Each path below is one point turned by a fixed rotation once a step. After each direction that follows a path, write how fast that rotation turns it, in degrees each step (0 if it stays still).
Each turn is a multiple of 5 degrees from 10 to 175, or 0.
Each row of a path follows its step; steps can be skipped.

step 11: [  7 -23 -45   4   4  -9  45   6  -2 -52   4  24   3 -33 -30  -2   0   7
 -23  -9  31  14  10  18  -4  11 -21  17 -28 -55 -24 -19   3 -15  -8  -7
  -7   8   5  -1 -34 -16  24 -12 -49 -19   1  39 -21  -2   8  16]
step 15: [ 18   8  13 -13 -14  11   4   0  21  19  31 -61 -12  27  -9 -16   1 -19
   1 -11 -56  28 -23 -29  -4 -13  44  10   8 -11 -17  19 -15  19  26 -16
 -36 -12  33 -32 -44  32  -7  -3   1 -16  12   7 -26  24 -14   5]
step 17: [ 24 -20  -8  -6  13  -9  -7  35   8 -26 -25   7  42   2  -6   5 -10   4
   3  -5  10  -8 -34   8  32  20 -28 -12  23 -21  32   1  16 -48   0 -24
  22  20   2 -12  14 -46  30  -1  43  -7   9   9  -4  17  44  47]
step 23: [  3   2  21  -9 -35   3  12   6  10 -24  10 -14  18  28 -37  41 -11 -40
  -3 -15  13 -27 -24  -2  10 -15 -11  -2  -6   4  37  -2  20 -19 -59  -9
   5  25   2 -20 -41   6   6  61  -2 -45   2  27   9  -8 -14  -7]
step 24: [  5  14  44 -40  26  -1  11  -2   6  14  28   9  44 -25   2  -1  22  20
 -12  14   1 -33  -3  11  17  13  26 -51 -16   8  25  28  -7  43 -21  24
   9  -4  24  -7   7  41   2  23 -21  20  16 -19  19  17  25  21]
step 30: [-47  30   3 -14 -13 -15   6  19  38   8  12 -29  -3 -40 -27 -34  21   1
  17  -8   4  -1   9   4  -1  -4 -10 -29  12  -2 -29 -23 -26  52   9  15
  10  25  13  -4  25  -9   1   7 -42 -26 -15  12  24 -53  30 -16]
step 35: [ 11  33  12 -26 -49  42  -4 -18   7   7   5 -59 -27 -18  11  48  13 -17
  40  -3 -12 -11  19  14  -6  33  -3 -28 -20   7  -6  23 -32  -1   1 -38
   0 -14   1  -4 -23  13  11   2  16  26  20 -18  31   7  20 -16]
step 38: [ -1   8  -3 -12 -32  34  -1 -21  46  -7 -10  -7 -17  -1   0  34  19  17
 -15 -27  21 -14  12  10 -33 -23 -28  46   7 -15 -59   0   4  -6   0  10
 -23  -1  15  48 -26 -17  28 -33 -12   6 -11   8  31   8 -21 -20]
step 42: [-19   8  -1  32  17 -39 -11  24   5 -24  29 -41  -4   3   8  26 -37 -21
  31  -7 -37  23  34 -42   7   7  17  26   8   9   0   0 -30  34 -11  14
 -10   9  -5   3  15   2  21  19  34 -15 -32  30  -5  -3 -19  43]
[  4  -1  -7   0  11  -6 -10  13   9  -6  -4   3   2   2  -4  -2   3  -8
  -3  -5   0  -8  -1   2  -3   5  -1   6 -13   4  -4   9   4  -1 -11   2
 -10  -8  -1   7   0  -4  -2  -6  11  -7  -1   1  -1  -4  -1   0] | 70
[ -7   4   3   5   6  -3   2  -5  -3   1  -6   0   5  -9   5  -2   3 -10
  -3   8   2  -5  -3  -4  -3  -5  11 -10  -7  -1   8   3  12  -2   4  -8
   9  -9   8   0  -1  -6   2  -7   0  -1  -7   5   2  12  -5  -4] | 90
[  8   9   5   6 -11   0   7   5  -5   9   7   8   4  -5  -9   1   4   3
   0   9   0  -6   2   4  10   8  -8  -3  -7   4   2   5  10  -6  -2 -13
  -1   3  -1   4   1  -1   7   5   0  -1   1   1   4 -11   2   2] | 65
[-12   5   7   6  -1  -6  -5   2   5   7  15   0  -1  -1   5  -3  10   1
  -2  -6  -7  -4   3   6   1  -7   9   1   8   4  -2   1  -8 -14  -7   4
  -3 -10   6   5   3   3   4  -3  -7   8   1   2  -2  -3   8   0] | 125
[  1   9  -5   5   3  -3   5  -6 -13  -6   4  -1   0 -12  -1   6  -8   7
  -6   3   5  -8  -6  -8   8  -2   3   4   1  10  -4  -3   0   0 -11  16
  -6  -1   0  -6   2   5  -5  -1  -1  -5  -7   2   4   1   0   0] | 20

step 5: [  9  -1   0  35  -3   1   5 -15 -18  -8   3  33 -17 -12   6 -14  25   3
 -15  33 -10 -46 -16   4   6 -39 -16 -30   7 -25  10   9   9  49   2  33
  16  24  22  -4  18  -1   4 -34 -16  34  10 -17  17   5  -5  27]
step 12: [ 24   8  -4   2  16 -13 -21 -11  -9 -23 -51  14  10 -21   1  24  18  18
   4   3  49 -42   3  14 -12 -25   4 -42   4 -22  -8  27 -22 -18   8  -9
   2 -29  20   1  10  20  -5   3   5 -16   8  13  18 -20 -35  33]
step 14: [ -1  29 -30  10  31 -22  23  -2  17 -29 -15  -1  10 -10  -7   3  19   3
 -39 -25 -34 -17  -9  27  10  -9 -40  12  30  -5  -3 -17 -11 -16  17  -2
   1  21   0  -4  28  11  -1   0  -9 -25  21  -8  31  62   8   9]
step 25: [ 15  19 -12   3  -4  13  14  10  13 -14  -3  40  -6 -12  -4   2  21 -34
   5   9   4 -15  17  30  30 -22 -32  15  30 -38  15 -43 -15 -13  -8 -10
  14 -16  24 -22  12  -1   0 -23  33   1  25 -24  35  10 -29  15]
step 26: [ -8  -2 -17  -2  25 -16  23  -5   5 -18  14 -29  -7   3  19 -10  10 -16
 -28  17 -23 -47 -32  34  45  -1 -13 -10  40 -15  14  -1  15  11  30 -16
  11  19   9  42  -4   0   6 -13 -16   4  42   5  15 -11  23   9]
step 28: [  5 -14 -13 -10  22  11 -28 -18  -5  17  -5  51  17 -16 -14   1  20  19
 -12   0  43 -36 -32 -20  27  -4 -10 -14 -21 -17  -5  25  16  22   8   3
  14  -3  39   5  34 -16  -2  33  12   8   1 -17  39 -13   1   9]
step 31: [-13  -6   7  29   5 -19  31   7  14   2 -43  31   5   6 -14  34  18 -12
  -4   2   0 -25 -15  25 -22 -11 -20 -15   2   0  26 -14 -21  -7 -15 -11
 -14  16  -8  10  52  31  21  31   7 -15   2  -2  14   5  28  47]
step 37: [ 26  48  -4  20   3 -23 -22  15  -3  -5  -2 -36   7 -12  11   4  35 -23
  -8  17  -7 -23 -18  28 -10  -5 -22  21 -10 -11  16   0 -13  -6  18  -6
  30   3  22   5  23   4   1   2  25   8  61 -16  38  -6 -14  15]
step 40: [  7  12 -16  47  17 -20 -32  -3  20  12 -29  31  46 -30  -6  -7  -8   1
   2 -12   5 -19   5 -12  23   8 -39 -18 -11 -29 -15 -25 -28  25  22  17
   0   1  41   8  11  -4 -28  29 -15  -2 -13   1  -5 -10   2   2]
[ -1  -7   5  -7   3  -9   2  -5   2   7   2  -4  14  -5   0   9   5   8
  10   7   5   4   1  -4   2  -4   2  -5  -1  -3  -6  -9   5  -6   1   1
   4   2  -2   3   7  -8   1   8  -3   1  -2  -8 -11   0 -10  12] | 90
[  1   0   5  -4  -1  -6   3   9   4  -8   7 -13   3   4   0  -3   6   7
   2   5  -8  -3  -1  -1  12  -1  -1  13   5   2   3  -2   4   3   1  -3
 -10   0  -2 -10   1  -3   4 -13  -8   5   0   4   6  11   3   9] | 90
[ -7   5 -11   6  -5  -2   2   1   1   5  -3 -13   7   4   2  -5   9   1
   8 -10  -5  -6  -6   5   1   5  15  -6   6   3   2   2  -1  -9  -6  -4
   0  -2   5   8 -10  -4   4  -2   5  -3   9  -3  -5   4   1  -2] | 95
[-11   1 -13  -2  -1   6   1   5   5   7   2   2   4   7  19   5  -4   4
   2  -1   5  -1  -1  11   2   1  -7  12  -3  -4 -10   5  -2  -5   3  -2
  -2  10  -3   1   2   9   5   1  -6   4  -1  -1   0  -3  -5  -2] | 60
[-11   2   6   1  -5  -9   2  12  -7   3  -1   8  -6  -3  -3  11  14  -2
   7  -2  -2   4   5   8  -6   0   3   8   7   4  -2  -1   4  -4  13   7
  -1  -6   6  -4   4   4  -6  -1   7   6   1   3  -4  -4   5  -3] | 175
